In the rows, 128 means zero.
The rows of A fall into 4 groups, and each row is roughly a mix of its group's hidden directions; some rows fit no group.
A:
[[ 83 127 150 135 156 104 114 112 139 137 133 175 124  93 150]
 [136 114 122 151 138 112 143 185 149  84 147 120 106 129 103]
 [116 121 109 123 155 121 109 161 122 144 121 149  83  96 172]
 [145 120 123 149 108 109 140 178 143 112 158 112 115 170 101]
 [124  95 101 168 116 104  92 134 112 134 138 100  93 138 152]
 [144  77 100 143 132 147 107 111 131 120 139 107  99  89 104]
 [ 88 134  98 121 154 138 104 109 112 109 141 114 108 143 179]
 [138 150 141  80 139 153 139 106 108 162 104 148 158 108 146]
 [145 131 108 123 112 110 124 157 120 101 155  92 127 188 128]
 [105 181 140  96 132 134 139 126 116 160 139 147 145 164 152]
 [126 106  86 129 156 156 125 162 130 112 144 115  78 123 147]
 [146 132 167 143  98  89 140 141 135 148  90 153 161 139 129]
 [114 125 127 125 114 128  98  76 100 175 125 125 142 142 161]
 [169 115 108 119 101 125 124 156 108 141 103 105 128 172 160]
 [139 103 121 147 135  93 127 183 119 116 170 110 115 151 130]
 [148 112  89 119 139 136 116 173 112 132 119 114  84 125 164]
 [138 139 148 116 117 147 146  85 128 117 143 110 173 130  78]
 [156 119 123 107 102 122 139 148 140 114 147 120 147 196 114]
 [172 130 130  91 141 116 145 188 103 141 135 126 137 124 136]
 [110  95 119 122 151 157 107  67 122 129 131 130 133  92 139]
 [ 94 106 121 177 136 103 116 139 137 107 172 117 106 149 127]
 [158 117 133 109 107 129 131 104 103 129 136  94 177 170 125]
 [146 144 131 146 115  98 145 187 128  92 121 105 127 156 123]
 [135 161 165 136 110  95 149 156 122 139  88 142 158 144 144]
 [119 145 121 132  99 142 105  80 136 147  72 136 114 110 138]
 [134 149 148 107 105 108 145 144 138 135 134 145 160 193 131]
 [ 81 134 143 139 159 104 115 125 139 135 135 172 112  90 148]
 [106 134 128 114 136 139 104  67 111 142  98 135 139 103 163]
 [ 89 127 135 149 149 111 121 141 154 127 113 175  96 101 155]
 [119 121  98 107 165 170 131 145 137 134 133 145  84  98 146]
 [152  92 111 160 122 120 119 154 140  97 127 105  95 100  98]
 [ 83 133 160 150 142 113 130  91 147 112 158 148 150 116 103]
 [ 83 147 138 153 148 107 118 139 144 139 144 162  93  91 126]
 [156 136 150 125  92  99 140 137 129 117 134 115 168 173  98]
 [160 134 160 127  91 102 143 129 134 125 125 123 171 151  86]
 [166 135 138 117  93 103 141 156 130 122 140 112 154 171  95]
 [ 97 122 131 135 135 134 105  62 119 123 100 129 143 110 160]
 [106 153 136 122 120 161 130  72 148 129  87 148 133 106 121]
 [129 131 156 119 130 140 134  92 132 157  94 160 150  77 118]
 [ 94 120 134 116 172 120 111 115 127 131 134 164 117  80 158]
 [153 131 133 134  91 123 137 120 116 124 138  89 162 182 107]
 [154 133 168 138  95 104 145 128 140 144 117 141 164 124  81]
 [145 116 135 167 128 113 129 149 127 113  83 119 111  71 121]
 [120 122 107 108 169 136 111 146 115 134 130 143  92  77 160]
 [ 83 145 140 159 144 110 123 140 154 131 139 163  92  96 121]
 [175 122 125  95 139 115 139 187 100 138 144 116 136 130 132]
 [ 87 138 134 136 163 128 121 125 145 126 146 159 100  74 119]
 [170 122 123  96 146 117 139 187  98 138 149 115 133 128 136]
 [170 116 126 116  92 135 138 124 117 130 104 102 161 178 131]
 [144 117 123 141 141 112 146 194 144  90 145 123 108 126 108]
 [131  99  87 136 150 144 118 165 128 115 140 114  75 118 147]
 [117 136 155 120 130 135 126  74 126 148  95 153 158  89 131]
 [102 162 149 102 136 131 135  99 112 150 127 145 165 158 164]
 [154 135 125  85 139 129 122 136  82 175 129 125 142 119 162]
 [ 97 133 129 120 167 117 111 134 125 143 135 161  99  77 155]
 [144 133 129 132 110 105 143 171 136 107 159 111 133 182 105]
 [150 158 118 133 115 121 147 196 138 116 122 119  97 134 107]
 [139 110 125 114 111 116 129 131 131 109 162 113 155 198 126]
 [129 102 114 162 122  93 115 165 127 112 167 103 104 154 124]
 [ 99 177 149 103 139 128 144 116 117 138 119 146 161 156 164]
 [150 113 118 137 132 137 153 192 150 125 150 133  97 132 100]
 [186 131 124  89 120 122 137 175 107 141 105 122 134 121 131]
 [107 128 119 112 169 123 108 138 114 143 139 151  97  77 159]
 [ 96 128 107 135 126 119  96  93 111 104 133 101 125 164 170]
 [109 101 129 127 147 146 106  65 116 149 130 137 137  91 143]
 [118 105 120 170 125 101 123 159 145  94 162 110 105 152 112]
 [146 122 143 130  98 133 143  99 129 113 130 104 178 173 103]
 [158 143 142 110  98 102 140 148 124 122 139 115 164 180 107]
 [102 172 150 109 142 129 141 111 106 138 109 139 165 144 170]
 [136 117 105 114 147 115 109 173 124 143 127 148  79  96 154]
 [ 95 125 144 151 149 140 124  92 137 144 108 156 121  72 134]
 [106  99 122 117 149 155 109  62 122 134 136 135 141 103 141]
 [105 128 128 150 105 147 114  67 151 123  84 137 126 119 128]
 [147 127 132 143 107 103 144 173 141 109 156 113 131 174  98]
 [141 145 135  88 121 141 121  96  99 175 102 137 153 120 154]
 [105 172 146 101 131 124 139 121 111 148 134 140 162 171 159]
 [110 111  93 147 149 135 121 156 130  96 157 104  88 149 148]
 [118 143 144 125 134 152 144  91 140 112 155 122 147 102  68]
 [119 130 124 125 108 125  95  79 100 176 114 125 134 137 162]
 [ 84 141 133 146 158 120 121 132 143 128 156 152  93  82 116]
 [ 95 105 107 167 134 123  92 105 114 144 131 118  95 119 165]
 [123  99 111 177 113  96 110 154 140 103 141 108  95 147 125]
 [155 120 120 134 127 125 153 193 143 117 156 120 110 148  98]
 [145 148 110 140 125 123 143 191 138 100 126 110  90 126 106]
 [138 168 116 134 125 132 142 186 130 140 118 126  82 106 111]
 [116 115 119 175 113  95 119 159 151  97 144 118  96 148 112]
 [104 119 133 105 141 152 113  64 122 157 139 149 149 123 148]
 [153 144 142 117  94  96 135 139 123 118 140 109 164 178 105]
 [163 112 129 119  99 140 142 111 124 112 114  99 170 176 120]
 [ 94 144 129 135 156 112 113 144 131 151 140 160  88  81 139]
 [109 128 127 118 152 155 117  88 121 146 100 149 123  75 155]
 [149 155 147  73 138 151 152 120 116 151 116 146 166 117 126]
 [127 129 124 130 126 145 120 121 139 177 123 158  90  76 107]
 [115 109 121 151 156 140 115 102 121 108 105 118 113  63 137]
 [101 148 113  88 150 161 127  96 114 130 162 123 139 160 151]
 [173 136 141 108  92 108 142 155 131 132 135 119 154 157  88]
 [ 96 138 145 123 144 133 116  78 104 166 126 144 150 111 161]
 [114 117  82 119 156 152 112 139 121 104 146 107  87 136 163]
 [105 145 165 131 128 127 140  80 145 120 138 146 166 114  89]
 [115 118 126 164 132 110 139 165 157  82 156 124 105 139  99]
 [104 125 136 137 152 149 125 104 132 157 105 161 113  70 140]
 [113 107 100 124 156 162 108  95 120 120 107 124 105  93 164]
 [124 124 116 121 172 160 148 167 135 135 141 147  91  89 131]
 [ 94 154 117 174  99 115 110 120 149 117 101 125  87 137 129]
 [142 141 151 117 102 101 144 148 133 128 125 136 167 190 133]
 [126 160 144 106 113 112 146 145 130 132 140 138 159 194 140]
 [143 126  97 110 144 131 113 168 110 147 112 130  85 105 168]
 [113 121 124 127 168 162 138 132 135 145 119 157  98  72 138]
 [148 133 107 114 114 113 127 169 117 110 157  98 121 184 130]
 [144 116 121 144 139 106 141 195 138  95 151 119 106 132 112]
 [150 122 164 154 113 115 153 146 143 152 115 149 140  96  82]
 [106 108  99 139 164 160 119 128 127 128 122 133  85  93 161]
 [ 81 133 129 165 115 137 113  72 156 117 120 136 117 129 118]
 [168 118 127 118  93 137 139 121 119 120 108  98 165 177 127]
 [149 150 135  79 127 149 131 107 105 167  98 140 153 111 145]
 [151 120 126 136 118 106 139 157 117  82 128  89 151 173 135]
 [112 130 150 125 135 140 123  76 130 149  94 155 145  80 133]
 [179 113 109 107 106 151 135 128 107 126 119  88 150 163 124]
 [ 80 136 118 132 163 142 110  97 117 134 124 138 109 104 175]
 [145 119 123 140 139 111 145 195 141  93 147 121 106 127 107]
 [155 109 135 169 112 100 130 162 137 118  95 122 111  90 107]
 [169 118 126 113  95 132 134 124 111 131 105 102 165 177 138]
 [122 143 136 103 116 141 114  73 109 173 107 137 154 128 151]
 [167 120 121 120  92 121 130 144 111 140 101 106 146 180 151]
 [117 129 100  95 166 171 132 139 136 133 134 151  90 102 147]
 [144 134 127 154 123  97 142 179 128  77 118  99 127 145 125]
 [ 97 133 121 130 164 124 115 144 133 136 135 160  87  76 145]
 [115 140 142 104 142 142 120  76 114 147  97 147 152  89 147]
 [117 117 118 130 139 153 112 102 136 162 129 149  94  69 113]
 [132 107 118 158 130  96 125 179 131 103 166 110 105 149 118]
 [108 114 118 181 118 117 122 135 163  85 131 121  94 132 107]
 [133 118  95 135 138 133 131 182 133 111 161 111  88 159 135]
 [142 106 117 132 127  94 107 158  91 155 161 106 124 155 157]
 [173 109 109 111 106 132 126 145 105 132 102 101 139 170 159]
 [113 116 120 150 155 143 113 103 115 125 111 120 107  59 136]
 [141 145 143  81 139 162 146  99 118 149 102 145 162 106 135]
 [119 140 131 111 103 115  98  67 115 121 112 114 161 152 143]
 [124 146 164 137  98 117 141  93 138 131 131 129 176 154  92]
 [135 182 131 117 116 118 152 186 129 135 130 129 116 162 125]]

One row of each group comes first, with its name. Which group is each row after those in?
[149 140 138 121  92  95 130 140 125 116 143 107 158 185 109]  N
[121 105  96 119 169 136 109 151 113 120 144 123  89  98 162]  K
[144  79 122 157 133 116 120 124 133  69 112 101 133 111 122]  D
[129 130 120 118 107 150 105  68 116 156  85 127 134 115 147]  B

[ 89 145 132 152 145 119 126 144 156 131 128 165  86  88 122]  K
[117 125  94 106 163 166 129 153 137 129 144 142  80 107 142]  N
[ 95 141 161 129 144 129 135  83 142 118 148 148 156  99  93]  K
[ 93 143 100 111 140 129 101 103 111 110 142 112 120 163 175]  N
[104 141 122 144 116 151 117  83 150 126  76 143 109  98 131]  B
[136 113  80 110 133 144 108 139 117 100 140  94 100 159 157]  N
[136 155 145  82 141 163 151 107 127 142 101 150 159 103 125]  B
[128  80 131 143 133 112 112  93 119  87 139 102 162 146 141]  D
[144 107 103 149 123 124 132 177 139 104 156 103  95 157 112]  N
[120 173 140 141 112 124 136 127 125 144 166 112 123 119  67]  K
